Some points, one per row:
[  78  -98  -13    0   13   50  115  -15   49  113 -119  110  -86 -127   37   35  -68  -25  -33
  -50  -80    9   15  -59   34   51   49   42  -45  -41  -21  -61   20  -39 -127  -38   16  -17
  100  -21   49  -71]
[-127   43   94    7   84    5   62   48  110  -59  -20   64  -49   72  -57  -34   71    3  -21
  -34  -51   61  -32  -18   12   -5  -29   -5  -38  -36   23   18   -4   -1   -5   24   32  -43
    3   10   14   22]
[-127   79   83   46   91   15   69   18   92  -48  -38   56  -52   61  -84  -39   60   18   -1
  -72  -43   56  -32  -18  -17  -38   16  -10   -9  -10   58  -20   13   -6  -42   39   10  -21
  -30  -11   -8   -2]
[-124  120   25   73  126  -18    9  -46   73  -77  -70   62  -72  -31  -33  -26   91   41  -30
  -20  -80  -43   24  -10   20   -6  -17    8    1   -7  -56   21  -37   38   76  -23  -29   25
    7   29   22   18]
[-127  116  123   43   67  -34   70   54  127  -61  -12   78  -66   58  -88   -1   32   32   82
 -127  -17   92  -56  -39  -23  -44   45  -13  -20  -39   71  -49   -2   -4  -75   54  -12  -19
  -37  -52   12  -35]
[-16 -20  24  50  46  53  85 -27  42  42 -83  77 -83 -79   7   2   3  -2  -1 -49 -96  31 -25  -1
 -21 -21 -25  -2   8   4  21   9  -6  20  23   7   9 -12 -22 -14   3  40]
[  99  -60  -41  -92 -109  -29 -121   54  -94   -7  118 -124  127  127   27    9  -18  -79    3
  108  127  -32   20   22   17   16  -16    3  -13   10  -17   12    5  -35   28   -7   -2   20
   15    4  -15  -17]
[ 114  -33  -66  -16  -87  -17 -127    9 -127  -20   84 -115  127   75   43    9    0  -61  -15
  114  105  -16   42   10    2    4  -23  -37  -10   -8  -32   48  -25   30   58   -1  -12   21
    8    6    3   31]
[-121   56   66   20   96  -10   51    1  111  -57  -27   83  -67   11  -58   -8   74   32   -4
  -62  -55   28  -42  -19    7  -20    2    7    2  -13    8    7  -30   25   17    3   -6  -14
  -24   10   19    8]
[ 127  -93  -37  -44 -127   -6 -127    6 -127   -5  121 -127  127  127   99  -77  -13 -104  -16
   95   95  -48   33   17   17   21    4   31    8   47    3  -30   36  -75   -6  -19   -8   24
    1    4  -33  -48]
[ 127  -40  -79  -67 -116  -36 -127   -6 -127   -2   93 -127  127  124   36   -3  -34  -54  -23
  100  127  -66   38   30   -7   -3   21   -6   21   30   -6  -10   21  -20   22   -4  -35   44
  -14   11  -27  -37]
[-33  -6  30  24  35  19  73 -13  64  27 -58  68 -68 -78  -6  20 -18  15  -5 -44 -72  15 -17 -10
   1  -9  -3  -2  -2  -7  -4   3  -9  12  34  -1 -22   1 -14   0   0  -1]
[-55  79 -80  22  -3  12  32 -50  10 -49  68 -65 -17   7 -24 -64  56 114  64   1 -11 -24  -4  25
  -1   2  11  -7  25  18   7 -22   7  13  25   3  -4  13 -34  -7  -8  -2]
[-103   43   74   91   53   23   65  -32   52  -35  -53   90 -102   23  -32  -54   41   -5   26
  -88 -107   22   -9   -4  -23    3  -14   -5    6  -14   -2    8  -23   38   14    1   -7   -6
   -2    6  -10   32]
[  82  -95  -32    3   15   54  127  -26   41  118 -127   99  -83 -127   23   43  -90    1  -38
  -30  -75  -21    6  -22    8   -8   22   49    6   -3   -6   -4    9  -18 -127  -20   23  -27
   76   17   38  -37]
[  93  -90  -22   17    0   56  127  -32   30  127 -127   95  -80 -127   13   43  -91  -32  -33
  -59  -68  -20   19   10  -20  -18    1  -16   21    1   -5    9   -3   -1  -40   18  -18   -9
   15   -5   -9   -2]
[  97  -48  -33  -59  -97  -19 -118   21 -112  -21  107 -110  127   67   25   46  -23  -51    2
  121  127  -49   26   10    8   -6    7  -25   13   32  -22   13   -1   -6   43   -3  -32   44
  -20    7  -14  -19]
[-81  44  64  45  23   2  78 -21  66 -27 -16  74 -60 -48 -34  16  13  30  42 -50 -66 -13  14   3
  -3 -15  -4 -14   5   2 -13  -7 -18  10  36   8 -28  16 -11  -7  -3   7]
[-63  45  30  40  77  29  48 -15  84  10 -76  78 -86 -34 -14 -14  42  20  -3 -71 -80  25 -47  -6
  -6 -14   0   6   7 -14   3  12 -26  39  15  -2  -1  -4 -25   3  10  13]
[  77  -97  -30    2   36   45  127  -26   51  124 -127   98  -91 -127   28   54  -90   -3  -50
  -24  -75  -11   18  -37   -1   15    9   51   -3  -12   -8  -26   26  -11 -117  -26   31  -36
   79    9   50  -13]
[-96  -1  92  48  10  40  86   7  48  21 -19  85 -84 -36  23 -41  -1 -16  57 -82 -97 127 -65 -76
 -36  -8  17  -1  -3  23  92 -90 -11  28 -67   3  64 -17 -25 -93  16  63]
[ -79   19   73  -23 -121  -42  -45   79  -72 -101  127  -47  110   -6  -13   73  -82   78   32
  100   60  -37   31   20    0    2  -27  -42    1  -20  -57   79  -38   77   75  -16   -7   23
   20   26   16   44]
[-24  21  16  51  23  41  89 -22  49  30 -65  58 -62 -97 -39  34 -13  32  23 -65 -72 -14  15  28
 -11  -2  -2 -28  15   7  -9  14 -11  10  34   6 -22  19 -13   0 -29  -2]
[ -56   53   -2   75   90   49   61  -48   55   -3 -105   71  -75  -28  -54    3   37   32  -31
  -43  -76  -61   46   15   21    9    0  -34   12   19  -58   24  -30   32   78  -27  -30   56
    3   24    1    1]
[-91  73  45  65  35  39  76 -33  37   1 -34  40 -62 -93 -24 -24  40  57  52 -63 -86  50 -36  -4
 -31 -33  23 -22  24  20  55 -42  17  -2   2  26  -2  -3 -60 -47 -22  17]
[  80 -103  -20   -6   15   37  122  -16   41  124 -127  103  -88 -127   35   42  -89  -33  -40
  -42  -76    1   22  -16   -8   15  -18    5   -9  -19  -11    1  -13    9  -37    0    8  -24
   55    1    7   20]
[ 103  -61  -41  -76  -99  -33 -127   33  -97  -31  109 -101  127  104   45    2   -4  -72  -38
  114  125  -21   15    3   20    5  -18  -23    3   -3  -46   48  -39   47   79  -24    0   18
    5   21    1   22]
[ -7  38 -96  40  50  53  -3 -41 -27  11 -47 -24 -52  16  45 -84  37  20  -9 -23 -52   9 -31  60
 -18   7 -35  31  -4  11   2  14  34  -5  -9 -13  46 -33  -4   8  -1  14]
[ 127  -24 -106  -61  -49  -23 -127  -14 -112    0   44 -127  127  102  -10   49   12    0  -43
  109  127  -35   34   35  -10    3  -13  -31   -2    3  -20   41   -1    9   44   -8  -20   27
   -1    2  -13    8]
[-65  46  50 -15  11 -43   8  12  16 -52  46 -17  21 -63 -26   9  38  72  33   3 -16   4 -10   7
   9  11  13  -5  -5  12  20  -3  17 -28  31  -3  -1  -2 -27 -10 -22  -4]
[ 105   18  -65  -76  -99  -85 -127    2  -92  -14  119 -127  127  -93   39  113  -32   61   41
  121  127  -49   39   17  -15  -23   -5  -56   22    2  -42   51  -33   70   57   -1  -26   47
   -1   21    9   23]
[ 113   -3  -75  -45  -69  -27 -127    8 -126  -27   72 -127  127  114   29    7   10  -47  -27
  127  127  -39   28    4    5   -2  -12  -27    9    0  -36   28  -24   37   64   -9  -26   32
   -8   22    2    6]
[ 120  -41  -48  -69  -85  -50 -127   27  -97   -3   83 -116  127  101   45    5   -3  -49   -7
   84  122  -11   18   16    0   33  -25  -13   -7  -20  -35   46  -23   25   49  -17    2    8
   23   26   -8   19]
[ 106  -89   -6  -87 -127  -56 -127   41 -127  -43  127 -110  127   77   54    8  -22  -82  -16
  127  127  -20   12   -3   21   22   -7   -1   -5   11  -34   20  -25   -6   44  -11   -8   27
   10   14   -7    8]
[ 26  61 -82  24  26   4 -11 -33  -9  11 -35 -39 -17 -14 -12  -4  -2  71  16 -47   7 -21   5  46
 -10  -5   4   5  17  14  15   4  42 -25   1  11  -8  -3 -33  -5 -24 -28]
Then 24 other points, each followed by its number:
[  75 -108   -8   -6   32   30  112  -19   47  113 -119  106  -92 -127   36   25  -78  -22  -47
  -25  -79   -9    3  -26    3    7  -10   36   -2  -23  -16   12  -13   18 -104  -14   22  -39
   76   44   42   -5] 0
[ 127  -78  -29 -104 -127  -63 -124   46 -103    0  127 -127  127   90   42   40  -66  -73    8
   94  127  -46   40   28    9    6   -3   -9   -2   22  -15    4    7  -43   27    1  -22   25
    8   -1  -34  -20] 1
[-57  26  23  47  54  21  63 -20  67   7 -72  85 -84 -43 -12  -4  14   1 -12 -60 -84  14 -15   1
  -6  -7 -19   2  -5 -13 -24  24 -24  23  35  -8  -7  -6   7   3   6  17] 2
[-111   65   61   37   67    8   52    5   65  -28  -56   65  -62   12  -48  -22   36    4  -13
  -61  -52   26  -24   -5  -15  -18    0    2    0   -8   26    0   -6    1  -12   18   10  -18
  -11    0    4    9] 3
[ -4 -24  16  27  17  52  95 -34  39  79 -70  52 -74 -98  13 -11 -25  -5   6 -57 -80  92 -59 -32
 -34 -20   5   8  23  10  58 -85  49  12 -43  11  52 -42 -45 -56   3  49] 4
[ 127  -11  -52 -101 -127  -85 -127   40 -127  -10  124 -127  127   78   33   61  -48  -26   16
  105  127  -47   51   36  -14  -21   -6  -56   24   20   -9   20   -7    7   43   23  -27   45
  -18  -12  -23   15] 5
[ -14  -51   97 -127 -127  -90  -63  109  -27  -71  127 -102  127   96    7   21 -113   63   29
   56  127  -16   11  -17   30   34   25   -5   -1   20   -2  -26   -4  -32   23   -7  -21   48
  -20   -1  -15  -28] 6
[-51  35  56  82  59  44  64 -24  39 -15 -84  88 -85 -11 -62  20  31  22  -4 -68 -90 -34  28  23
 -10   3  -8 -44  16  -1  -5  35  -6  15  31   9 -10  18 -10   1 -18  16] 7
[-89 -19  90  -1  63  -8  43  18  75 -41  -4  65 -58  -1  -4 -44  47 -22 -39 -27 -81  64 -50 -38
  16  15 -22  32 -21 -26  19  -5 -16   9  14 -10  28 -43   0  31   8  28] 8
[-38  13  38  37  48  12  52 -23  44   2 -67  80 -81 -39 -28 -11   7 -14 -32 -41 -75  -6   4  -3
  -7   7  -9   6   6 -21 -16  12 -20  29  30  -8  -7  -5   5  19   2  21] 9
[ 127  -62  -36 -116 -127  -82 -127   61  -97    8  127 -127  127  108   27   86  -77  -57    4
   86  127  -46   38   24    0    1    8  -24   13   17   -9    5    2  -19   27    7  -40   47
  -17   -1  -26  -23] 10
[-20  13 -53   8  20  14 -16 -16 -25 -28  12  -6 -19   4  37 -71  29  16 -15  -1 -28   0 -19  21
  13  13 -11  18  -3  28  -2  -2  -1 -13  21 -15  28  -7  -3   9  -5   7] 11
[-103  111  -24   84  127   71   97  -69   83   10 -126   23  -85   -4 -115  -17   93   78  -14
  -78  -72   51  -57   29  -47  -85    7  -14   44  -18   52   -3   31   16  -52   73    4  -46
  -73  -18  -16   18] 12
[  97 -103  -22    2    4   58  127  -22   19  127 -127  116  -81 -127   10   41 -100  -21  -52
  -39  -72   24    8  -34   -8   27   11   -1    1  -31   -4  -52   25  -17 -117    3   35  -38
   69  -45   16    6] 13
[-10  47 -64  41  19  12  -2 -40 -39 -41  -9 -14 -19 -23  27 -37  11  46   3 -15 -32 -16   2  35
  -6 -11  -9  14   3  20  -4   4   8 -11  27  -9  -7   4 -11   2 -18  -9] 14
[ -71  -34   75   71   -1   55  104  -39   32  -23    1   71  -88  -19  -11  -52   18  -24   23
  -31 -127   25    3  -26  -16   13  -28  -14    7   -3   14  -19  -14   25    8    6   18  -20
    3   -3   -4   50] 15
[-59  35  43  33  64  -8  47 -21  69 -16 -64  90 -70  -6 -40   6  20   0 -26 -56 -56  -6   6  -2
   3  -4  -7  -5   3  -6 -31  15 -32  24  31  -6 -19   8   5  18   0  14] 16
[-49  46 -50   5  28  -2   3  -6  13 -43  38  -3 -25 -12  14 -41  38  58  34 -10 -21  15 -26  16
  13  10  -9  13 -14   8   2   4   8  -8  35 -19  11 -10 -19 -13  -7 -10] 17
[-57  10  50  45  44  21  73  -7  56  -2 -52  92 -80 -58 -13  18  13   2   6 -37 -88 -13  11   6
   5  13 -20 -13  -8 -12 -24  28 -21  25  47  -4  -1   9   6   7   4  36] 18
[  92  -78  -46   15   32   57  127  -31   40  127 -127  104  -84 -127   11   70 -100   18  -41
  -31  -74   -3   70  -70   18   61   18   31  -13  -26    6 -116   55  -45 -127  -50   79  -53
  127  -33   58  -28] 19
[ 113  -66  -49  -52  -76   -9 -127   12 -116  -24   81 -103  127  106   56    4   -4  -72  -37
   98  109  -45   26   24   13   -4   -7   -7    1   26  -22   19   -7   -9   46  -10  -19   34
   -4   12  -10   -9] 20
[ 127  -15  -89  -71  -48  -58 -127    5 -127  -15   68 -127  127  126  107  -67   37  -52  -31
   91  112  -34    5   22   22   20   -3   32  -12   25  -18   14   18  -38   23  -32    5    8
    7   11  -17  -23] 21
[  85  -94  -19    2    4   52  124  -30   31  127 -127   96  -74 -127   14   42  -87  -18  -44
  -47  -63  -18    9  -16    9    1   34   26    4  -22  -13  -22   15  -18 -127    3    9  -23
   68    8   28  -53] 22
[   3  -17    2   53   83   78   78  -25   39   60 -127   98 -105  -39  -11   -4   22   -7  -34
  -69 -103   51  -61   17  -55  -59  -29    9   26    5   54   49    6   44  -59   39   44  -70
  -20    3   15   59] 23
Which two of these numbered points are nearest to each point below, looking only along the 3 directions in which the first points spread most? Their numbers follow each, nearest first.
[ 127 -101   -1  -96 -127  -61 -127   65 -127   -1  127 -127  127   67   77   31  -87  -93   16
   93  127  -51   42   14   12   28   18    5   -5   28    6  -17   37  -67   16  -13  -20   31
    2   -9  -32  -42] > 1 10
[-73  25  75  19  22   3  65  12  74  22 -28  72 -74 -61  -8  -4  -1   2  27 -60 -66  59 -55 -23
   1   2   9   0  -3 -16  20 -21  -6   6   3   9  13  -8 -25 -35   1  15] > 15 8
[ 127  -56  -74 -109  -97  -40 -127   37  -80   16  106 -127  127  127   33   23  -16  -56  -35
  109  127  -40   18    8   17    6   -3   -9    3   12  -23   15    0  -14   39  -10  -17   22
   -3   14   -4  -25] > 10 1
[-77  74  10  46  94   9  40 -29  76   3 -88  62 -82 -37 -14 -11  37  27 -10 -59 -66 -11 -14   2
   7 -20  -3   1  12   5 -22  17 -27  37  46 -10 -18  16 -18  18   8  10] > 7 16
[-33  14  23  24  68  29  54  -6  62  38 -96  78 -76 -20 -23  -1  16  -7 -31 -54 -59  11 -14   3
   1 -12  -8  -7   5   1  11  23 -12  13  11  15   6   2 -19   0   4  24] > 9 2
[ -12    8    0   65   64   54   79  -47   50   59 -108   68  -91  -64  -19   17   -7    2  -20
  -61  -89   -5   -4   15  -30  -14  -10  -11   20   -3   -5   21   -2   24   16   16  -20    4
  -17    9   -6   12] > 18 2
[  87 -109  -43  -17   33   52  127  -18   41  127 -127  126 -101 -127   43   37 -114   32  -59
  -18  -89  -28   -8  -11   11    0   13    6   21    5  -24    2  -15    8   -5  -20   -9    0
   17   11   13  -17] > 0 22
[-21  -5  13  17  47  30  58  -8  60  50 -79  76 -83 -51  16 -16   2 -16 -24 -57 -80  25 -32  -1
   1   0 -18   6  -8 -12  -7  23 -11  25  21   1  21 -18   5   9  11  28] > 9 2
[  93  -31  -39  -95  -72  -90 -127   71  -83  -19  104 -112  127  127    2   63  -27  -46   33
   92  127  -25   22   27   13   27  -10   12  -23    4  -12   18   13  -47   15   -2   -7    8
   21    4  -23  -20] > 21 20
[ 102 -107  -22   18   41   50  110  -16   23  127 -127  127 -108 -127   16   57 -106  -23  -74
  -30  -79   27   29  -77    2   89   28   16   -5  -45   -9 -113   68  -26 -109  -33   50  -53
   84  -49   32    5] > 19 13
[  82 -108   11   -7   -1   40  102  -10   51  118 -105  102  -74  -83   28   11  -46  -57  -42
  -66  -64    2   19  -33   30   31   18   31   -3  -49  -14  -32   11   -5 -127   -9   73  -51
   98   10   58  -26] > 13 22
[  78 -104  -30   29   36   56  127  -24   32  112 -127  126 -104 -127   17   56  -91   -1  -39
  -22  -92  -21   24  -55   49   51   58  110  -39  -53  -31  -52   64  -46 -127  -74   57  -45
  127   13   97  -76] > 19 13
[-55  52  45  87  54  33  64 -31  38   5 -78  62 -91 -23 -33 -11  19  18  21 -76 -94  11  -3   7
 -31 -18  -9 -18  12  -7  16  16   6  17  13  19 -14  -5 -16 -11  -8  10] > 2 7
[-11 -13  20  49  25  55  86 -43  22  47 -76  59 -78 -56   8 -21  -7  -5   2 -81 -92  57 -39 -10
 -48 -24   2  13  23  13  56 -42  24  21 -55  10  41 -35 -23 -21   7  38] > 4 23
[  96 -103  -21   28   13   63  127  -19   24  127 -127  118 -101 -127   19   63 -104   -9  -21
  -41  -88  -11   45  -28    1   30    7   30  -20  -29    5  -18   26  -36 -127   -6   36  -46
  109   11   32  -31] > 19 13
[-35 -15  44  21  30  33  76  -6  61  55 -58  75 -86 -78   0  -3  -8  -7   8 -52 -75  85 -60 -34
 -19 -10   2   6  10 -22  42 -42  10  23 -21  19  23 -41 -36 -44   8  33] > 4 23
[-68  44  41  50  85  15  46  -4  71  10 -79  81 -88 -46 -26  10  22  20   0 -46 -82  -1  -4   4
   0  12 -14 -16  -7 -14 -20  39 -22  29  46  -6  -7   7  -2  18   6  21] > 7 18
[  83 -100  -18   19   29   57  127  -26   35  127 -127  104  -95 -127   23   49  -92  -12  -28
  -37  -87  -25   36  -15   22   17   14   38  -21  -29  -10   -7   27  -43 -113   -9   11  -25
   78   20   37  -48] > 22 0
[-28  37 -65 -19   7 -32 -19 -10  -3 -27  38 -41 -11 -28  62 -77  16  29  12   0  -9  10 -39  27
  33  18 -17  51 -12   7 -24 -21   9 -10  37 -37  27 -18  -8  15   1  -9] > 11 14
Now 24 new points, numbered from 0 again:
[-102   43   53   23   82   10   65    3  113    0  -34   61  -78    3  -37  -11   47   22   17
  -68  -57   72  -60  -37    1  -34    9    5  -11  -37   43  -26   -1   19  -25   32    3  -30
  -37  -20   30    3] 0
[  85  -34  -13  -29  -92  -63 -127   34 -127 -103  121  -77  127  113   53   19   -6  -74    0
   91  126  -44   24    8   -1    0    0  -25    9    1  -42   33  -22   45   62  -20  -29   29
   -1   23    9    3] 1
[ 127  -51  -58 -106 -122  -73 -127   38  -92   11   91 -127  127  105   18   82  -67  -46   -4
   78  127  -53   43   37   -9   -4    2  -12    8   11  -18   10   10  -17   28   -4  -41   30
   -2    8  -27  -34] 2
[  58  -12  -81   -4  -71   26  -81  -27  -95   -6  106 -127  124   14   30  -14   31   -4   45
  123   49  -32   25   29    3    0  -16  -11    2   19  -17   11    1  -14   45  -11  -12   11
    1    2  -30  -10] 3
[ 127  -40 -109 -127 -118  -66 -127   38    0   83  119 -127  127  127   46   12  -32  -36   16
   46  127  -57   27   37   40   19   11   31   -6   12  -24  -30   42  -85   -8   -9  -11   16
    3   -5  -24  -75] 4
[-86  23  72  40  68  10  57  12  50 -37 -66  75 -58  71 -49 -17  19 -27 -34 -92 -51  52 -15 -12
 -28 -26  -4  19 -24 -18  57  -1  11 -17 -68  34  15 -46   9  10   1  -3] 5
[-32  -8  54  16  32  19  54   9  58  25 -56  73 -65 -12 -25 -12   1  -9 -17 -69 -55  26 -24  -8
  -3   9   4  -4   2 -14  23   5  -7   9  -2   4   4  -2 -12  -1   1   9] 6
[-87  57  52  28 -69  -5 -53  53 -87 -76 112 -44  61  32 -18   9 -48  83  53  45  21   4   2  14
  -8  23  -4  -9  -6  12  12  -2  11 -31  18   7  -8  26 -19 -14 -28  -7] 7
[  67  -80   -3   15   17   49  112  -25   55  124 -123   84  -74  -66    6   22  -45  -47  -22
  -74  -51   -8   14   -5  -13  -23   21   -8   13  -20   22   -5   13    2 -127   26   22  -34
   40  -15   41  -14] 8
[-44  24  51 -64 -73 -72 -86  92 -58 -80 114 -41  99  34  -7  68 -86  62 -15  68  80 -14  13   4
  12  28 -17  -8 -18  -5 -32  32 -14   7  45 -15   1  -3  18  26  -9   5] 9
[  -3  102 -109   88   81   51  -28  -90  -72  -44  -70   -6  -36  -12  -19  -74   83   79  -12
  -19  -52  -20   13   30  -12   -9   -2  -17   16   17   -5    8   -1    1   26    9   -9   19
  -16    1  -22   12] 10
[ 118  -57  -38 -121 -127  -79 -127   64  -88   27  127 -127  127   62   77   59  -97  -59   34
   84  127  -63   48   36   16    8   13   11   -5   38   -7  -16   37  -71   16   -7  -27   32
   -1   -5  -38  -53] 11
[ 114 -126    9   20 -127   21 -127  -22 -127  -63  127 -107  127  127   95 -119   10 -127   14
   82   40  -44   43   21  -10   24    2   11    8   37    6  -32   20  -47   -8  -13   -8   20
   15   -1  -36  -14] 12
[ 127  -78  -22  -95 -127  -50 -127   47 -126  -51  127 -115  127  127   -4  -49   -3 -111    5
   65  127  -45   29   22   15   12   21    5   12   43    2  -35   11  -69  -42   12   -8   29
    3  -11  -43  -48] 13
[ -63   40   10   48   94   16   70  -26   60    5  -84   79  -84 -127  -11   30   30   50    9
  -29  -97   -5  -14    8    2  -13   -8   -5    4    2  -14   32  -23   35   74  -10  -16   12
  -15    6    2   23] 14
[  -2  113 -127    3   73   -6  -21  -22   19   36  -63  -49  -44   94    4  -68   24   79   50
 -127   44   10  -50   84    0  -47   43   41   12   17   46  -31   76  -25  -98   14   31  -15
  -73  -41    4  -79] 15
[-118   70   33  103   55   54   89  -41   37    1  -43   61 -102 -106    7  -36   43   39   72
  -49 -127   60  -45   -7  -46  -28  -10  -17   14   11   37  -18    1   38   34   14   20  -17
  -39  -50   -2   66] 16
[-127  127  -54  104  127   52   73  -75  127  -59 -127   20 -104   80 -127  -40  127  127  -55
  -37  -80  -17   13   10    3    4  -34   -9   -7  -23  -32   46  -16   34   58   -6  -11    2
    9   25    6   23] 17
[-118   38   98  -16   67  -25   39   52  109  -46  -25   67  -35  101  -53  -22   39  -19  -25
  -92   -6   63  -31  -32   10  -15   15   20  -41  -39   38  -18    0  -20  -68   30   11  -30
    1   14   16  -26] 18
[ -30    8    4  100   35   87   77  -64    9   30  -83   53  -92  -55    8  -64   29  -10   -1
  -52 -122   13  -12    8  -33  -14  -19  -10   32   19   21   -3   -6   30    4   14   20    4
  -20  -12   -4   55] 19
[  10    6   -3   63   32   52   81  -39   36   61 -112   67  -76  -74  -29   14  -16    3  -13
  -65  -75  -41   51   31   -7    4   -8  -42    9    8  -25   26  -17   12   43    7  -20   32
   10    3  -27   20] 20
[-33  27 -37  83 -36  71 -39 -46 -88 -64  93 -71  52 -31  -3 -34  70  37  42 127 -55 -33  52   2
  30   8 -33 -50 -33 -42 -77 104 -58  81  81 -23  -2  25  40  37  33  44] 21
[-109   20   93   41   16   12   71   -2   52   19   14   31  -78  -92   32  -46    9   13   59
  -43 -107  119  -67  -60  -21   16   16    3   -8   -7   59  -81   41    5   15   -2   49  -34
  -41  -62    3   55] 22
[ 124  -86  -12 -104 -127  -84 -127   60 -127  -10  127 -127  127  123   97  -18  -68  -98   16
  107  127  -40   35   17   15   22    1   15   -9   23  -10   -6   21  -55   19  -15   -9   21
   13    0  -24  -25] 23
Which two of these numbered points are nearest to each point below, looking only along the 3 directions in which the first points spread most? Their numbers follow each, nearest first.
[  16  -36   84 -101 -127 -106 -122   79 -111  -93  127 -126  127   61   73  -21  -66   15   78
  105  121  -21   21    9   11    9   -6  -19   -1   13  -18    8   -4  -17   46  -11  -21   29
   -7   -4  -16   -4] > 1 3
[  92 -123   77 -127 -127 -127 -127  127  -82  -68  127  -94  127  127  116   35  -85 -117   31
   97  127  -28    5  -23   45   51   16   47  -23   18  -24  -21   -9  -44   23  -35  -14   28
   14   18   -4  -38] > 13 12
[  66 -109    4    7   15   39  108   -3   44  106 -115  112  -94 -116   24   24  -64  -53  -40
  -49  -77   54   10  -68  -35   28    0    6   -8  -36   34  -41   -8   33 -123  -11   53  -73
   89  -40   36   53] > 8 19
[ -12  -14   47  -50 -110  -36  -39   51  -35  -45  127  -44   94  -10  -16   77  -82   60   17
   55   65  -22   29   16  -11   14  -14  -23   -5   -8  -28   26  -17   13   37   -2  -28   22
    9    9  -10    9] > 9 3
[  85 -123   -3   11   27   51  116  -10   25  125 -127  123 -104 -127   20   32  -87  -35  -50
  -21  -93    8   26  -53   30   55   15   34  -33  -60   -5  -31    7  -26 -127   -7   24  -41
   97   13   46  -35] > 8 20
[ 116  -59  -43 -116 -126  -75 -110   45  -73    2  127 -127  127  127  -20   25  -38  -55   37
   98  127  -42   29   14   18   15   23   11    9   32   -7  -31   25  -63  -21    7  -35   36
  -13    0  -37  -58] > 13 23
[-72 -11  79  21  27   9  55   6  78 -11  -2  77 -79  -3  18 -44  22 -11  11 -59 -85  49 -35 -37
   4  15  -4  10 -12 -16  15 -15 -16  26   1 -14  14 -15  -5   1  25  17] > 22 5
[ 127  -37  -93  -72  -52  -27 -127   -3  -96   -2   62 -127  127  109   14   13   10  -48  -71
  125  127  -47   19    3   15    0    4  -13   21   13  -35   13  -31   27   50  -10  -21   34
  -10   24    0    9] > 2 1
[ -66   14   37   44   44    9   41  -22   55   20  -51   54  -91  -34   45  -66    9  -13   -5
  -74 -104   52  -59  -21  -21    3   -5   37    3   -9    5   -7   10   40    0  -33   39  -38
   -4    1   19   34] > 6 19
[ 105  -91    0 -100 -127  -54 -114   77  -95  -27  127 -108  127  127    2   27  -35  -83   41
   88  127  -37   27   20   16   25   25    9   -4   39   12  -40   25  -85  -31    6  -23   33
    0  -17  -41  -61] > 13 12
[-96  -6 107 -32  42 -46  30  47  82 -16   6  66 -43  -7  14 -22   6 -27  -5 -76 -33 116 -51 -95
  33 -10  52  63 -60 -33  81 -89  18 -57 -67   3  26 -48  -7 -15  31 -40] > 5 18
[-18  46  14  18  19 -45 -85  13 -36 -95  30  12  36  97 -13  15  38   2  24  -9  40 -22  22   7
   2  -3  -7   4  -5   4  -6   5 -11  -8  27   8 -18  13   4   5  -5   4] > 7 9
[-107   54   67  107   53   29   68  -40   20  -47  -51   89  -91  -46  -13  -29   28   12   34
  -68 -119   -1   -9   -2  -21  -18    0  -11   21   21    5    5  -23   31   31    2  -14   13
  -12    2   -7   22] > 16 14
[ 101  -16  -43  -60  -90  -70 -127   30 -115  -60   99 -104  127  127   26   40  -10  -47  -20
   98  127  -42   32   19   -6  -14  -10  -52   16    2  -48   47  -34   57   74  -10  -18   36
   -4   18    8   31] > 1 3
[-127   84   82  -21   62  -30   70   30  127  -49   21    5  -34   50  -55  -38   59   51   29
  -82  -24   67  -42  -40   20  -32   25    0  -17  -29   64  -45   32  -31  -43   37   17  -41
  -49  -17   24  -38] > 18 5
[ 127  -51  -77  -88  -98  -38 -127   20  -99  -10   89 -127  127  127   21   43  -24  -42  -41
  100  127  -43   32   20    1  -12   -7  -25   -3   10  -30   31   -5   10   61  -10  -33   36
   -2    3   -6   -8] > 2 1
[-127  127  -11  119  127   61   56  -58  111  -40 -127   82 -108  100 -113  -38  121   48  -30
 -116  -81   18  -25   20  -30  -56   -7   -6   16   -9    4   27  -15   26  -25   38   -9  -19
  -17    4    4   13] > 16 17
[-127   88   94   70   68   10   64   -3   52  -62  -16   50  -62    5  -67  -49   60   29   19
  -39  -77   45  -23  -20  -19  -16    3  -13    3   -1   33  -15    4   -3   -5   34   12  -22
  -18   -9   -6   26] > 0 22
[-127  108  101    7   95  -44   12   61  101  -59  -50   57  -39   93  -48  -38   49    8  -11
 -123   -5   66  -55  -25    3  -41   33   17  -29  -23   56   -6    5  -20  -61   26   13  -21
  -21   -4   19  -33] > 18 5
